A hidden rule labels the rows of this table. It goes by one to three of the table's principal directions, not those with the most spread.
[-0.257 -0.380 0.333 -0.370 0.833 -0.081 -0.883 -1.259 0.694 0.893 -1.282
 -0.644 1.356 -0.010 0.472 0.171 0.757 0.115 0.862 0.685 0.937 -0.289
 1.353 1.209 0.568 0.281 0.927 0.120] E
[-0.728 0.074 -0.181 0.778 -0.010 -0.124 -1.926 0.239 0.384 -0.653 -0.493
 -0.486 -0.640 0.594 -0.700 -0.910 0.051 -0.295 -0.369 -0.476 -0.328 0.452
 0.084 -0.739 0.138 -0.192 -0.623 0.594] J
[-0.312 -0.033 0.252 -0.190 -0.157 0.037 -0.462 0.257 -0.387 -0.177 -0.061
 0.002 -0.066 -0.174 -0.376 0.153 -0.267 -0.254 0.002 -0.480 0.319 0.062
 -0.558 0.134 -0.604 -0.125 0.537 -0.213] N
[2.712 3.569 -0.914 0.710 1.634 -1.102 5.650 3.349 -0.531 2.084 0.940
 -1.590 3.312 0.565 5.459 1.313 -2.439 -0.652 -0.407 0.912 0.071 -0.601
 1.727 0.945 1.505 -0.364 3.220 -2.077] I
[1.951 1.729 -0.833 2.403 0.049 -1.401 2.789 3.155 -1.243 0.099 0.763
 -1.109 1.874 0.014 2.952 0.669 -2.389 0.953 -1.443 -0.388 -2.144 0.006
 -0.528 0.103 -2.018 -0.157 2.185 -2.140] E
[-0.225 -0.893 0.045 -0.118 -0.305 0.188 -0.997 -0.714 0.213 -0.411 0.043
 0.548 -0.745 -0.291 -1.080 -0.188 0.592 0.283 -0.060 -0.094 -0.187 0.283
 -0.503 -0.183 -0.237 0.092 -0.912 0.467] J
[-0.772 -0.844 0.118 1.126 -0.374 0.127 -2.668 -0.808 0.077 -0.736 -0.723
 -0.105 -0.143 0.076 -1.337 -0.549 1.025 1.360 -0.137 0.075 -1.604 -0.254
 0.676 -0.242 -1.234 0.262 -0.896 0.318] J
[0.322 -0.902 -0.174 -0.810 -0.297 0.307 -0.365 0.120 0.462 -0.492 0.855
 1.180 -1.466 -0.368 -1.004 -0.001 -0.111 -1.025 -0.721 -0.367 0.497 0.921
 -1.360 -0.721 0.983 -0.207 -1.391 0.985] E
[1.105 -1.079 -0.029 -0.890 0.962 0.743 -0.235 -1.325 0.933 0.295 0.216
 0.904 0.965 -0.732 -0.159 0.427 1.142 0.155 -0.194 1.278 0.506 -0.089
 1.491 0.344 1.864 0.281 -1.048 0.965] J
[0.208 0.599 -0.348 0.652 -0.318 0.205 0.369 0.805 -0.254 -0.540 0.763
 0.231 -0.577 0.356 -0.108 -0.331 -0.171 0.194 -0.606 0.012 -1.177 -0.122
 0.255 -1.062 0.194 -0.148 -1.093 0.132] J
[0.125 0.073 -0.137 -0.080 0.382 0.387 -0.185 -0.688 0.157 -0.010 0.201
 0.193 0.080 -0.089 -0.338 -0.147 0.932 0.600 0.213 0.555 -0.232 -0.224
 0.935 -0.007 0.469 0.106 -0.758 0.243] E
[0.297 -0.605 0.012 -0.443 0.174 -0.023 -0.509 -0.457 0.004 0.212 0.220
 0.476 -0.030 -0.761 -0.440 0.515 0.514 0.396 0.122 0.016 0.172 0.349
 -0.566 0.770 -0.443 0.090 0.132 -0.154] E
[0.784 -0.673 -0.233 0.339 0.356 0.255 -1.099 -0.499 0.080 -0.001 0.378
 0.625 0.536 -0.791 -0.485 0.485 1.057 1.323 -0.359 0.665 -1.220 -0.037
 0.710 0.491 -0.355 0.223 -0.685 0.010] E
[-0.798 -0.241 -0.155 0.307 -1.261 0.025 -0.426 0.267 -0.215 -0.933 0.626
 0.569 -2.322 0.341 -1.376 -0.691 -0.064 -0.021 -0.277 -0.784 -0.924 0.414
 -1.558 -1.251 -0.690 -0.130 -1.559 0.382] I
[1.945 1.662 -0.309 -0.627 -0.334 -0.556 7.019 1.755 -1.234 0.827 1.711
 0.086 0.682 -0.179 3.124 0.996 -2.328 -0.573 -0.007 0.053 0.784 -0.382
 -1.419 0.061 -0.029 -0.106 1.706 -1.723] I
[-0.627 -1.261 -0.093 0.136 -0.080 -0.255 -3.477 -0.511 0.694 -0.119 -0.430
 0.342 -1.054 -0.378 -1.546 -0.050 0.917 0.209 -0.149 -0.475 -0.421 0.990
 -0.842 0.462 -0.509 -0.007 -0.645 0.605] E
[1.913 3.040 -1.381 3.772 0.946 -1.542 1.754 3.207 -0.809 0.559 0.370
 -2.151 2.719 0.802 3.699 0.168 -1.320 2.098 -1.202 0.505 -3.683 -0.474
 2.056 0.213 -1.443 -0.131 1.809 -2.233] E
[-0.149 1.167 -0.638 2.044 -1.150 -0.179 0.488 1.340 -0.895 -0.866 0.959
 -0.111 -1.175 0.744 -0.122 -0.633 -0.166 1.584 -0.631 -0.193 -3.249 -0.474
 0.059 -1.439 -1.553 -0.059 -1.384 -0.619] I
[1.506 2.774 -0.625 1.094 0.231 -0.428 5.124 2.302 -1.284 0.113 1.231
 -0.968 1.343 0.694 2.940 0.007 -1.919 0.152 -0.471 0.227 -0.711 -0.791
 0.605 -0.795 -0.044 -0.250 1.185 -1.563] N
[1.604 1.669 -0.576 1.480 0.534 -0.448 2.054 1.993 -0.829 0.203 0.766
 -0.686 1.848 0.036 2.150 0.526 -1.084 0.858 -0.874 0.361 -1.564 -0.505
 1.026 0.041 -0.564 -0.102 1.136 -1.329] E
[-1.696 -1.290 0.885 -1.523 -0.861 1.610 -1.606 -1.874 0.171 -1.253 -0.140
 1.197 -1.893 0.180 -2.956 -0.907 1.135 -0.829 0.458 -0.135 1.097 -0.448
 0.071 -1.452 1.007 0.023 -2.359 1.768] J
[0.034 0.620 0.239 -1.002 -0.124 1.149 1.502 -0.068 -0.491 -0.385 0.951
 0.772 -0.364 0.117 -0.439 -0.023 0.153 -0.514 0.113 0.404 0.455 -0.791
 0.800 -0.945 1.198 -0.151 -1.066 0.386] J
[-2.370 -3.222 0.660 -1.136 -0.854 0.147 -5.787 -2.587 1.260 -0.572 -1.401
 0.962 -2.781 -0.595 -3.911 -0.526 1.898 -0.389 0.693 -1.076 1.030 1.426
 -2.209 0.527 -0.775 0.200 -1.437 1.703] J
[0.046 -0.676 0.090 -0.300 -0.444 -0.074 -0.107 0.111 -0.015 -0.119 0.138
 0.474 -0.503 -0.298 -0.326 0.248 -0.334 -0.299 -0.232 -0.346 0.147 0.354
 -1.059 0.000 -0.321 0.000 -0.056 0.110] E
[-2.205 -1.712 0.612 0.108 0.725 -0.309 -6.386 -2.044 1.661 0.449 -2.948
 -1.059 0.295 0.282 -1.689 -0.586 1.774 -0.107 0.932 -0.164 0.811 0.539
 1.067 1.421 0.010 0.224 0.491 1.181] E
[1.063 0.215 -0.232 -0.772 -1.033 0.690 3.101 1.115 -0.932 -0.852 2.383
 1.718 -1.620 -0.461 -0.404 0.322 -0.900 -0.494 -0.908 -0.260 -0.346 0.053
 -1.674 -1.531 0.267 -0.273 -1.608 0.043] E
[1.050 -1.180 0.308 -2.184 -0.497 0.848 2.923 -0.874 -0.163 -0.022 1.451
 1.953 -0.744 -1.095 -0.411 0.828 -0.087 -0.659 0.020 0.346 1.467 -0.006
 -1.372 -0.179 0.946 0.151 -0.942 0.435] J
[1.567 0.209 -0.909 2.582 0.000 -1.643 0.594 1.562 -0.606 -0.090 0.241
 -0.842 1.193 -0.548 1.635 0.365 -1.075 1.968 -1.175 -0.426 -2.411 0.702
 -1.174 0.682 -2.870 0.170 1.457 -1.731] J
[-0.189 -1.180 0.050 -1.111 0.227 0.150 -1.615 -1.016 1.017 0.517 -0.196
 0.727 -0.712 -0.426 -0.851 0.319 0.919 -0.523 0.288 0.222 0.822 0.632
 -0.291 0.637 1.069 0.087 -0.663 0.921] E
[-0.697 -1.795 0.117 0.564 0.066 -0.921 -4.262 -0.327 0.875 0.038 -1.512
 -0.391 -0.079 -0.462 -0.983 0.084 0.186 -0.090 -0.336 -0.903 0.106 1.319
 -1.346 1.139 -1.285 0.085 0.882 0.321] E
[-1.339 -1.295 0.261 -0.966 -1.731 0.316 -1.178 -0.748 -0.546 -0.949 0.844
 1.501 -3.424 -0.603 -2.894 -0.183 0.635 0.075 0.383 -1.264 -0.064 0.755
 -3.174 -0.508 -1.684 -0.050 -1.581 0.306] I
[-1.820 0.889 0.464 -0.029 -0.324 0.055 -0.464 -0.358 -0.030 0.259 -1.115
 -1.009 -0.395 1.223 -0.087 -0.713 0.169 -0.409 1.173 -0.155 0.389 -0.767
 0.877 -0.211 0.091 -0.053 0.379 0.021] N
[-2.021 -0.588 0.870 -0.342 0.792 0.211 -3.211 -1.967 1.091 0.294 -2.723
 -1.391 1.047 0.865 -0.659 -0.928 1.010 -0.712 1.235 0.198 1.789 -0.441
 1.986 0.597 0.957 0.193 0.785 0.997] J
[-0.371 -0.310 0.784 -1.828 -0.474 0.939 2.009 -1.058 -0.547 -0.097 0.351
 0.797 -0.381 -0.288 -0.580 0.224 0.034 -0.690 0.834 0.116 1.710 -0.722
 -0.362 -0.185 0.448 0.083 -0.128 0.159] J
[0.360 1.198 -0.114 0.113 0.474 0.114 1.652 0.585 -0.287 0.036 0.196
 -0.541 0.774 0.449 1.044 -0.215 -0.556 -0.356 -0.019 0.241 0.376 -0.424
 0.885 -0.393 0.749 -0.152 0.410 -0.238] J
[-0.838 -1.535 0.246 -0.219 -0.719 -0.004 -2.345 -0.587 0.181 -0.901 -0.254
 0.609 -1.522 -0.411 -2.008 -0.348 0.239 -0.279 -0.282 -0.974 0.274 0.922
 -1.869 -0.297 -0.923 -0.023 -0.752 0.689] L
[1.535 2.402 -1.314 2.865 0.512 -1.698 1.058 3.435 -0.397 0.790 0.522
 -1.563 1.356 0.670 3.125 0.420 -1.637 0.899 -1.231 -0.116 -2.850 0.330
 0.458 0.308 -1.014 -0.328 1.645 -1.742] I
[-0.246 1.235 -0.537 1.851 -0.173 -0.882 -0.181 1.282 -0.350 -0.225 -0.219
 -1.184 -0.049 0.760 0.766 -0.590 -0.615 0.711 -0.313 -0.498 -1.572 0.126
 -0.043 -0.344 -1.254 -0.147 0.509 -0.806] I
[-0.434 0.151 -0.458 2.491 0.731 -2.149 -3.011 1.151 0.512 0.172 -2.137
 -2.488 1.282 0.475 1.211 -0.599 -1.071 0.221 -0.516 -1.262 -0.428 1.391
 -0.842 1.146 -2.022 -0.096 2.740 -0.878] L
[-1.023 -0.844 0.597 -1.862 0.027 0.998 -1.242 -1.609 0.548 0.049 -0.207
 0.841 -0.999 -0.128 -1.651 -0.122 1.167 -0.976 0.837 0.197 1.692 -0.101
 0.253 -0.007 1.478 -0.007 -1.055 1.200] I
[1.220 -0.021 -0.411 0.141 -0.359 -0.904 1.200 1.893 -0.269 0.527 0.861
 0.371 -0.079 -0.555 1.195 1.106 -1.522 -0.471 -0.902 -0.630 -0.402 0.830
 -2.034 0.516 -0.714 -0.224 1.092 -0.828] J
[-0.122 -2.852 0.612 -2.039 -0.597 1.226 -1.910 -2.224 0.426 -0.580 0.594
 2.439 -1.536 -1.511 -2.981 0.574 1.619 0.023 0.038 0.184 0.804 0.411
 -1.220 0.147 0.268 0.307 -2.113 1.393] E
[-1.689 -0.281 0.780 -0.541 -0.371 0.874 -0.704 -1.757 -0.057 -0.567 -0.985
 -0.208 -0.382 0.619 -1.349 -0.967 0.936 0.011 1.065 0.188 0.764 -0.979
 1.066 -0.628 0.176 0.187 -0.724 0.689] N
[0.507 0.742 -0.483 0.166 0.563 -1.027 0.596 0.951 0.267 1.085 -0.043
 -0.682 0.336 0.022 1.510 0.469 -0.630 -0.385 0.156 -0.233 0.369 0.710
 -0.641 1.067 0.054 -0.182 1.462 -0.717] I
[0.820 0.315 -0.861 2.292 -0.439 -1.634 -0.589 2.558 -0.191 -0.154 0.181
 -0.698 -0.003 0.095 1.230 0.210 -1.656 0.435 -1.545 -1.032 -2.183 1.136
 -1.712 -0.019 -1.897 -0.212 0.990 -1.003] E
[0.072 -1.413 0.244 -1.207 -0.435 0.529 0.129 -1.170 0.153 -0.350 0.490
 1.239 -0.991 -0.748 -1.276 0.165 0.528 -0.182 0.098 -0.032 0.795 0.310
 -1.133 -0.099 0.173 0.156 -1.037 0.624] J
[0.859 -0.940 -0.181 -0.723 0.603 -0.514 -0.151 -0.156 0.832 0.712 -0.069
 0.302 0.294 -0.708 0.518 0.649 -0.225 -0.747 -0.228 -0.035 1.220 1.060
 -1.018 0.994 0.719 0.014 0.648 0.231] J
[-0.349 0.436 -0.107 1.358 1.389 -0.875 -2.058 -0.533 0.817 0.903 -2.115
 -2.057 2.271 0.603 1.326 -0.369 0.544 0.737 0.563 0.511 -0.061 -0.136
 2.170 1.352 -0.073 0.233 1.781 -0.346] J
[-1.461 -1.545 0.351 0.158 1.132 -0.001 -6.081 -1.611 1.454 -0.260 -2.204
 -0.740 0.373 -0.027 -1.914 -0.743 1.522 -0.389 0.126 -0.281 1.006 0.920
 0.903 0.803 0.443 0.004 0.005 1.382] E
[1.632 1.202 -0.602 0.716 -0.007 0.391 3.036 1.072 -0.896 -0.471 1.799
 0.535 0.489 -0.154 0.949 0.165 -0.388 1.005 -0.836 0.699 -1.604 -0.668
 0.750 -0.972 0.071 -0.031 -0.904 -0.598] J
[-1.745 -1.457 0.977 -1.778 -0.292 2.128 -1.833 -3.771 0.623 -0.587 -0.522
 1.262 -1.069 0.114 -3.026 -0.826 3.028 0.598 1.510 1.358 0.626 -1.414
 2.384 -0.716 1.580 0.529 -3.054 1.925] J
[-1.268 0.569 0.304 -0.357 -0.551 1.490 -0.454 -0.862 -0.356 -0.989 0.511
 0.612 -1.395 0.736 -1.840 -0.977 1.283 0.254 0.461 0.416 -0.593 -1.123
 1.539 -1.645 0.856 -0.057 -2.453 0.963] N
[-2.820 -2.495 0.485 0.205 -1.237 -0.250 -6.860 -0.864 0.814 -1.517 -1.529
 0.256 -3.142 0.072 -4.036 -1.203 0.688 -0.895 -0.291 -2.129 0.223 1.774
 -2.840 -0.543 -1.568 -0.215 -1.233 1.595] N
[2.184 1.266 -0.345 0.612 0.610 -0.973 4.730 1.515 -0.336 1.303 0.192
 -0.951 2.811 0.032 3.946 1.029 -1.969 0.070 -0.326 0.766 0.017 -0.580
 0.669 0.829 0.193 0.166 2.476 -1.547] J
[0.384 0.001 -0.697 1.106 -0.202 -0.887 -1.096 1.212 0.217 0.091 0.357
 -0.038 -0.720 -0.087 0.211 0.174 -0.331 0.368 -0.753 -0.527 -1.444 0.983
 -1.147 0.165 -0.828 -0.138 -0.043 -0.305] J
[0.515 1.333 -0.148 0.569 0.792 -0.305 1.963 0.714 0.057 0.289 -0.467
 -1.240 1.643 0.798 2.013 -0.369 -1.004 -0.553 -0.091 0.375 0.576 -0.444
 1.366 -0.267 1.006 -0.083 1.113 -0.307] L
[2.407 2.659 -0.642 -0.048 0.083 -0.470 7.695 2.472 -1.099 0.982 1.911
 -0.263 1.340 0.382 4.071 0.858 -2.520 -0.583 -0.333 0.590 0.118 -0.813
 0.022 -0.426 0.964 -0.207 1.449 -1.682] I
[1.824 0.821 -0.800 1.358 -0.771 0.320 2.600 1.966 -1.505 -1.641 2.605
 1.080 -0.610 -0.494 -0.029 -0.032 -0.990 1.174 -1.898 -0.219 -2.528 -0.051
 -0.928 -1.887 -1.213 -0.227 -1.593 -0.659] L
[-2.206 -0.727 0.544 -1.507 -0.831 1.069 -2.215 -1.861 0.308 -0.394 -0.081
 0.959 -2.757 0.284 -2.918 -0.701 1.848 -0.361 1.269 -0.223 0.685 -0.104
 -0.300 -0.542 0.564 -0.022 -2.142 1.259] I
[1.283 1.166 0.004 -1.683 -0.603 0.987 4.768 1.444 -1.091 -0.079 2.509
 1.552 -0.804 -0.250 0.707 0.831 -1.272 -1.291 -0.429 0.170 0.708 -0.565
 -0.788 -1.175 1.390 -0.371 -0.728 -0.214] N
[0.003 -0.901 0.173 -0.890 0.258 0.124 -0.386 -1.304 0.372 0.450 -0.167
 0.455 -0.016 -0.651 -0.515 0.376 0.890 0.270 0.642 0.310 0.785 0.185
 -0.218 0.918 0.082 0.241 -0.005 0.151] E
[-1.453 -0.595 -0.097 0.904 0.121 0.022 -4.267 -1.048 0.785 -0.438 -1.079
 -0.411 -0.871 0.435 -1.779 -0.970 1.648 0.770 0.247 -0.097 -1.001 0.356
 0.830 -0.090 -0.316 0.070 -1.213 0.865] J
[0.048 0.650 -0.273 0.998 -0.249 -0.153 -0.063 0.794 -0.456 -0.325 0.360
 -0.198 -0.155 0.234 0.074 -0.162 -0.154 0.690 -0.395 -0.109 -1.421 -0.175
 0.163 -0.462 -0.768 -0.090 -0.276 -0.409] J
[1.263 1.259 -0.701 1.634 -0.390 -1.172 2.382 2.479 -1.029 0.000 0.861
 -0.616 0.515 0.024 1.958 0.435 -1.881 0.569 -0.983 -0.616 -1.595 0.251
 -1.274 -0.094 -1.776 -0.178 1.386 -1.645] J
[-1.677 -1.221 0.531 -1.110 -1.413 1.102 -2.329 -0.881 -0.200 -1.287 0.580
 1.565 -3.054 -0.141 -3.397 -0.507 0.958 -0.493 0.120 -0.831 0.028 0.235
 -1.545 -1.228 -0.307 -0.172 -2.380 1.226] N
[0.642 1.321 -1.103 3.406 0.779 -1.613 -2.089 1.721 -0.115 0.455 -0.592
 -1.850 1.619 0.345 1.633 -0.016 0.024 2.350 -0.721 0.048 -3.404 0.305
 1.165 0.964 -2.177 0.039 1.353 -1.523] E
[-0.363 0.119 0.480 -1.052 0.513 0.464 0.144 -0.682 0.425 0.702 -0.647
 -0.171 0.748 0.288 0.361 0.183 0.296 -0.794 0.723 0.608 1.298 -0.626
 1.359 0.385 1.475 0.041 0.393 0.408] J
[-0.899 2.509 0.073 0.886 0.414 -1.103 1.670 1.277 -0.370 1.281 -1.403
 -2.515 1.429 1.562 2.732 -0.248 -1.313 -0.509 1.147 -0.217 0.492 -0.751
 1.067 0.732 -0.295 -0.190 2.963 -1.453] N
[1.018 -0.891 0.027 -0.819 -1.231 1.159 1.230 0.478 -0.822 -1.059 2.307
 2.454 -1.559 -1.004 -1.495 0.724 -0.075 0.200 -1.132 0.041 -1.162 -0.161
 -1.266 -1.285 -0.154 -0.063 -2.274 0.395] E
[-0.788 0.447 0.261 -1.154 0.287 0.546 -0.089 -0.733 0.500 0.805 -0.280
 0.034 -0.302 0.514 -0.062 -0.001 0.785 -0.715 1.047 0.567 0.957 -0.521
 1.233 0.216 1.666 -0.036 -0.343 0.558] I
Which label does each new row get?
[0.467 -0.163 0.233 -0.041 -0.181 0.026 1.738 0.047 -0.309 -0.245 -0.088
 -0.099 0.793 -0.023 0.693 0.000 -0.856 -0.202 -0.236 0.049 0.437 -0.362
 -0.097 -0.303 -0.084 0.123 0.504 -0.168] -> L
[-0.290 -0.754 0.201 -0.088 0.447 0.166 -1.267 -1.384 0.348 -0.179 -0.706
 -0.133 0.462 -0.284 -0.706 -0.305 0.920 0.495 0.357 0.251 0.481 0.035
 0.556 0.399 -0.085 0.229 -0.106 0.342] -> J
[1.922 2.882 -0.674 0.293 -0.884 -0.019 7.423 3.110 -1.489 0.199 2.642
 0.290 -0.067 0.816 3.134 0.487 -2.583 -0.542 -0.805 0.313 -1.138 -1.053
 -0.214 -1.755 0.779 -0.362 -0.023 -1.348] -> I
[-1.077 0.509 -0.032 0.198 -0.016 0.015 -1.153 -0.606 -0.044 0.160 -0.320
 -0.380 -0.708 0.354 -0.692 -0.410 1.048 0.661 0.886 -0.001 -0.406 -0.207
 0.489 0.239 -0.441 0.019 -0.295 -0.135] -> I
[1.063 1.701 -0.489 0.309 -0.657 -0.107 4.516 1.636 -1.342 -0.286 1.872
 0.221 -0.478 0.131 1.308 0.112 -1.344 0.246 -0.347 -0.181 -0.764 -0.389
 -0.945 -0.988 -0.585 -0.213 -0.021 -1.161] -> I
[-1.540 0.723 0.173 0.210 -0.356 0.531 -1.739 -0.450 -0.253 -0.153 -0.195
 -0.179 -1.053 0.674 -1.265 -0.538 1.255 0.647 0.846 0.057 -0.967 -0.696
 1.091 -0.340 -0.289 -0.057 -0.952 0.143] -> I
[1.783 0.705 -0.330 -1.038 0.472 0.509 3.231 0.472 -0.330 0.728 1.762
 1.058 0.538 -0.688 1.179 1.093 -0.059 0.038 -0.117 0.965 0.119 -0.394
 0.478 0.251 1.276 -0.021 -0.276 -0.382] -> E
[-1.850 0.749 0.133 1.107 0.367 -0.424 -3.090 0.139 0.721 0.051 -1.965
 -1.795 0.197 1.516 -0.050 -1.163 0.155 -0.557 0.402 -0.349 -0.072 -0.083
 1.487 -0.202 0.389 -0.171 0.521 0.495] -> N
[-1.913 -1.335 0.572 -1.325 -0.322 0.269 -2.800 -1.920 0.778 0.078 -1.037
 0.312 -1.731 -0.007 -2.135 -0.445 1.355 -0.654 1.211 -0.474 1.495 0.509
 -0.848 0.482 0.191 0.081 -0.614 1.026] -> I
[-0.636 0.039 -0.324 0.931 0.457 -1.151 -2.813 0.138 0.708 1.089 -1.205
 -1.059 0.191 0.177 0.399 0.200 0.553 0.593 0.481 -0.225 -0.742 0.663
 0.062 1.543 -0.892 0.046 1.207 -0.480] -> I
[-0.944 0.815 0.315 0.424 0.983 -0.349 -1.798 -0.172 0.385 0.946 -1.771
 -1.645 1.661 0.702 0.851 -0.100 0.318 -0.084 0.864 0.246 0.498 -0.516
 1.945 1.127 0.204 0.000 1.770 -0.305] -> N
[-0.011 -0.629 0.114 -0.449 0.158 0.440 -1.163 -0.310 0.057 -0.638 0.191
 0.500 -0.352 -0.441 -1.118 -0.130 0.289 -0.354 -0.360 -0.259 0.582 0.416
 -0.406 -0.245 0.207 -0.114 -0.572 0.566] -> E
[0.417 -1.575 -0.114 -0.244 0.494 -0.177 -2.954 -0.533 0.772 0.319 -0.215
 0.682 0.073 -1.065 -0.920 0.717 0.860 0.234 -0.411 0.006 -0.089 0.984
 -0.521 1.138 -0.137 0.091 -0.108 0.454] -> E
[0.068 1.013 -0.020 -0.840 -1.177 0.305 3.251 1.422 -0.940 -0.360 1.632
 0.802 -1.731 0.315 0.193 0.102 -1.376 -1.187 -0.168 -0.652 0.292 -0.122
 -1.706 -1.300 0.259 -0.392 -0.533 -0.280] -> N
[-0.171 1.711 0.127 -0.111 0.100 0.137 2.021 0.918 -0.950 0.010 0.299
 -0.645 0.442 0.499 0.874 -0.107 -0.817 -0.466 0.367 -0.228 0.577 -0.644
 0.326 -0.301 -0.027 -0.280 1.003 -0.766] -> N
[1.113 0.146 -0.053 -0.379 1.742 -0.720 0.821 -0.349 0.954 1.701 -1.134
 -1.082 2.728 -0.220 2.434 0.768 -0.201 -0.447 0.472 0.888 1.657 0.123
 1.375 1.924 1.344 0.193 2.313 -0.372] -> J
[0.267 -0.077 -0.344 1.770 -1.170 -1.162 -0.251 2.210 -0.692 -0.701 0.224
 -0.307 -0.590 0.054 0.384 0.056 -1.864 0.165 -1.366 -1.393 -1.757 0.777
 -2.362 -0.534 -2.394 -0.199 0.757 -0.858] -> J
[-0.649 -2.025 0.409 -0.905 -0.984 0.898 -1.846 -1.292 0.428 -1.037 0.246
 1.589 -1.850 -0.435 -2.527 -0.290 0.824 -0.300 -0.327 -0.213 0.085 0.314
 -0.980 -0.939 0.280 0.134 -2.267 1.471] -> J
[0.706 0.029 -0.615 0.696 -0.030 -1.185 0.518 0.853 -0.202 0.227 0.433
 -0.265 -0.353 -0.540 0.639 0.281 -0.670 0.427 -0.320 -0.788 -0.342 1.174
 -2.122 0.731 -1.544 -0.077 1.018 -0.979] -> J
[1.423 -0.088 -0.423 0.041 -0.319 0.640 1.951 0.376 -0.168 -0.548 1.644
 1.299 -0.318 -0.315 0.073 0.190 -0.032 0.450 -0.976 0.705 -1.216 -0.263
 0.301 -1.155 0.816 0.068 -1.883 0.365] -> J
[2.121 2.694 -0.782 1.497 0.974 0.016 4.091 1.469 -0.864 0.777 1.154
 -0.775 2.656 0.409 3.179 0.532 -0.339 1.746 -0.295 1.716 -2.187 -1.618
 3.195 -0.050 0.468 0.117 0.560 -1.506] -> E
[1.270 -0.534 0.097 -0.258 0.851 -0.066 0.064 0.288 0.174 0.373 -0.136
 0.115 1.868 -0.801 0.876 0.905 -0.497 -0.290 -0.633 0.352 0.666 0.128
 0.383 0.852 0.379 0.063 1.168 -0.134] -> E
